D: rows in 4 groups, each row roughly a mix of its group's directions
D (136 x 10)
-2  401  109  107  138  -134  -349  -240  139  2
83  243  237  -95  -58  -17  -299  218  -348  164
292  316  163  105  -87  149  266  285  94  -82
57  -56  24  -79  63  -322  -332  286  -238  -225
53  -59  -23  65  15  111  60  255  564  98
433  -200  45  154  -129  92  -282  38  225  -99
68  -128  187  294  -35  -243  -172  -163  398  -47
-210  -249  142  -245  -24  -144  -323  -131  -229  -196
-239  40  -42  -208  -85  199  296  108  -404  84
-259  202  307  269  -104  66  61  -15  216  282
-70  60  -258  4  425  -360  -95  22  -149  -56
554  -151  -105  -36  -120  31  92  144  172  -66
-381  -184  -102  346  -100  174  -6  -122  236  7
-325  -5  40  58  -368  181  -104  -76  353  -17
52  2  146  -391  -181  16  -430  79  116  77
-386  95  -148  -26  -349  121  33  189  -255  36
353  -99  122  -137  -139  -78  -462  -31  -89  -63
-39  -117  -1  -3  -228  520  80  -53  185  197
79  128  -108  -145  -211  258  140  447  179  55
350  349  172  120  -73  -2  135  220  138  202
337  299  338  -95  -67  -144  -125  -173  -133  -75
278  219  -74  -229  -226  78  -328  -34  266  -24
-217  70  22  -298  -362  329  141  -41  -124  -51
118  46  13  -120  260  -458  -178  -178  -217  41
-296  -61  -131  -289  -15  171  244  -166  -330  45
264  -164  -4  -265  -249  414  52  -126  19  -36
-103  231  -35  95  -163  390  241  -286  -161  40
114  176  65  263  202  98  297  -189  254  252
-58  110  179  443  157  191  132  -13  291  -113
-277  -9  126  -221  -148  370  66  216  157  209
58  -345  104  -247  13  -80  389  29  -253  55
-6  -126  -363  72  -164  277  -121  189  -189  278
-142  -208  -242  -349  -95  190  -12  285  220  -39
-453  -185  -44  175  -204  -148  -134  234  -79  -75
-329  -214  -23  195  108  -135  99  117  -248  -335
-232  -71  -58  -54  -97  384  416  124  -99  -10
-370  -3  -112  176  -95  245  378  124  100  -50
-143  -158  -82  -238  126  168  245  -279  -359  28
-393  -54  -189  -101  -248  -47  -200  157  -282  98
-82  3  -392  -53  290  -84  26  -7  236  330
106  -223  -203  120  373  -62  75  -70  205  -329
279  69  358  101  240  -290  -83  -189  114  39
17  -39  31  -139  213  -336  -102  -72  -454  -135
214  -102  -298  -80  132  227  221  -139  314  -181
-428  -319  -292  94  -46  15  5  187  -60  -7
-97  -175  -287  -17  -340  324  -66  110  242  38
312  -231  -85  250  252  110  271  -99  84  -182
72  22  103  352  216  -340  -108  -309  -100  -8
-154  -344  -204  -235  -95  -221  -100  -123  -312  40
-131  292  77  145  -217  197  -213  159  366  -6
314  -230  166  -42  297  93  364  -98  -6  -15
-263  331  -86  11  -115  52  -93  324  -320  42
-116  299  -43  398  244  -11  247  97  125  106
326  233  35  223  78  85  169  -13  298  279
158  -85  -107  63  116  122  11  416  392  127
-410  90  -108  10  36  -45  21  275  -369  128
-329  -2  -44  -17  -395  322  119  -187  5  -39
201  -48  -136  -42  323  -470  -171  34  -31  -13
-406  382  7  -101  -162  20  9  57  10  263
-48  121  23  -176  -364  420  158  6  -184  57
-192  -256  273  77  35  -299  -2  332  181  -61
-343  171  -171  209  -39  -319  -234  -78  -188  -31
276  136  -116  -309  -25  167  -148  293  220  178
-180  -124  -69  -277  -259  155  25  102  -420  112
257  146  92  306  320  -222  160  63  212  63
115  179  67  136  424  -199  320  -58  -21  160
-334  -374  -169  38  9  347  -93  -76  -55  17
357  -51  157  -272  122  -350  -180  55  -134  18
-48  -57  -102  -431  23  -260  -163  -122  -326  -46
-98  -356  83  125  -235  382  57  174  118  -113
163  240  -82  307  175  0  358  122  211  130
18  389  -250  3  -147  -8  -407  -23  132  12
44  192  175  543  -11  72  94  -1  104  176
70  -128  25  -195  249  -281  -201  -248  -342  -5
256  123  126  -100  375  -328  102  -17  -177  153
-388  -154  132  380  -194  -15  55  -9  31  -204
305  141  61  -350  -169  170  64  -198  21  282
285  25  -2  286  8  -159  98  231  396  -107
340  -11  67  -355  134  -214  -82  19  -297  120
52  -152  94  76  209  -424  -116  -170  -162  -296
-460  63  -117  149  174  -234  242  41  -130  75
-278  -147  -225  -109  -165  -187  -242  93  -359  -6
-401  183  94  271  166  -268  -51  139  96  -110
163  333  20  -156  -174  -240  -121  332  106  184
362  96  -39  15  13  349  -158  -282  193  -121
-195  -376  -383  162  30  -22  -183  -173  8  -51
-358  97  -67  406  -56  94  -163  186  97  -175
-225  -234  -65  -25  -71  -258  11  -104  -368  -303
-444  -114  -129  -131  -229  289  51  24  -141  -130
-75  -253  -29  35  112  -504  65  272  -41  -46
-157  -14  317  -15  -426  119  87  20  -294  -64
-71  -19  223  -380  136  -332  -70  -275  35  -106
138  140  152  -238  -130  -404  26  142  308  77
-118  181  -82  454  38  -94  200  192  252  -97
-172  -134  162  -249  -63  454  -14  -34  -82  256
455  78  196  78  275  -181  50  -133  -68  -170
-216  -395  119  25  38  -63  352  138  -232  0
-342  2  18  459  87  -103  236  120  0  -67
373  62  -34  -177  -145  283  7  -34  -291  240
3  321  -1  79  122  -472  -182  -128  -112  -105
48  123  -223  255  -226  200  -20  143  -364  210
114  -23  10  -260  -382  386  147  101  101  47
104  -268  -147  -273  -66  -188  92  -202  -389  -24
73  24  256  34  265  -99  185  -378  221  205
113  -314  35  -458  -86  -166  -16  -78  -169  -166
84  -129  25  14  235  -319  -166  -370  -256  -91
141  342  127  193  -302  180  229  99  179  108
-204  -205  138  284  355  -83  -101  -200  -91  -213
-180  184  5  -164  -238  -162  -212  69  -398  191
173  146  -186  -27  88  -104  -276  362  324  53
256  -140  -191  80  194  -409  -155  -171  164  -87
-396  133  -73  226  -183  363  -121  -46  40  70
-3  -322  79  -214  69  -338  122  -131  -336  -9
165  178  130  29  -157  429  -99  -243  243  -82
252  187  129  -2  -129  322  -76  -348  214  -111
-415  45  -129  -69  -366  243  -148  81  -39  -36
-165  44  2  -391  -353  88  -266  4  -149  113
-146  -287  -313  -265  -149  252  -126  -65  -190  79
569  -166  -50  -44  90  11  221  -34  79  12
330  312  31  161  40  -325  63  245  125  17
137  -229  -54  -372  -336  245  -174  58  3  -13
347  76  277  -371  -38  58  -53  -232  129  37
99  -161  163  -232  -308  400  209  17  74  10
-152  -151  -9  -311  -137  -108  82  432  -100  209
99  -32  -33  177  428  168  232  95  317  -51
25  297  -141  37  120  -216  -470  60  148  38
-249  34  -226  38  -88  133  459  -150  213  -11
52  192  -19  205  -170  113  151  342  382  107
50  104  213  110  -121  486  129  -235  152  -63
-94  119  166  112  -274  417  96  -111  -87  280
502  -38  109  -256  -57  -32  -214  -54  -32  188
-20  -217  -233  -139  113  -231  -394  109  -257  17
-342  198  -109  -158  -158  -17  142  66  -351  234
-487  178  174  -32  156  -96  -77  -197  -147  141
-46  -186  -111  296  336  -294  -89  -2  20  -275
289  -224  -360  106  -147  190  -2  -66  288  18
which group is each row in? (one row of each group first)
109  -105  -328  259  -139  74  -17  114  410  127
S
68  -352  -71  -361  -239  57  -97  293  -4  26
T
-209  -37  -49  -226  -457  279  -133  -75  82  67
U
313  -51  143  -21  299  -247  -279  -31  -158  -211
G

302  56  2  -223  132  -340  -114  -198  -295  -53
S
-387  -294  -120  186  40  88  -106  -271  -166  -115
S
252  -127  302  42  133  294  264  -208  150  -88
T
60  202  -76  -424  -289  93  -148  179  33  208
T
132  -308  176  118  65  51  227  -197  126  -387
G
-54  -172  -419  -268  179  192  212  48  -152  -26
G
-305  -44  -166  -231  -375  212  11  -154  -187  -8
S
291  -22  -56  -233  -173  342  333  88  87  68
T
-304  38  4  99  -133  182  428  231  -114  127
T
-41  -140  -148  -203  -347  264  -246  204  -143  149
G
160  -121  113  -388  31  -26  -32  -92  -379  250
G
147  50  253  -353  49  88  278  -221  -194  184
T
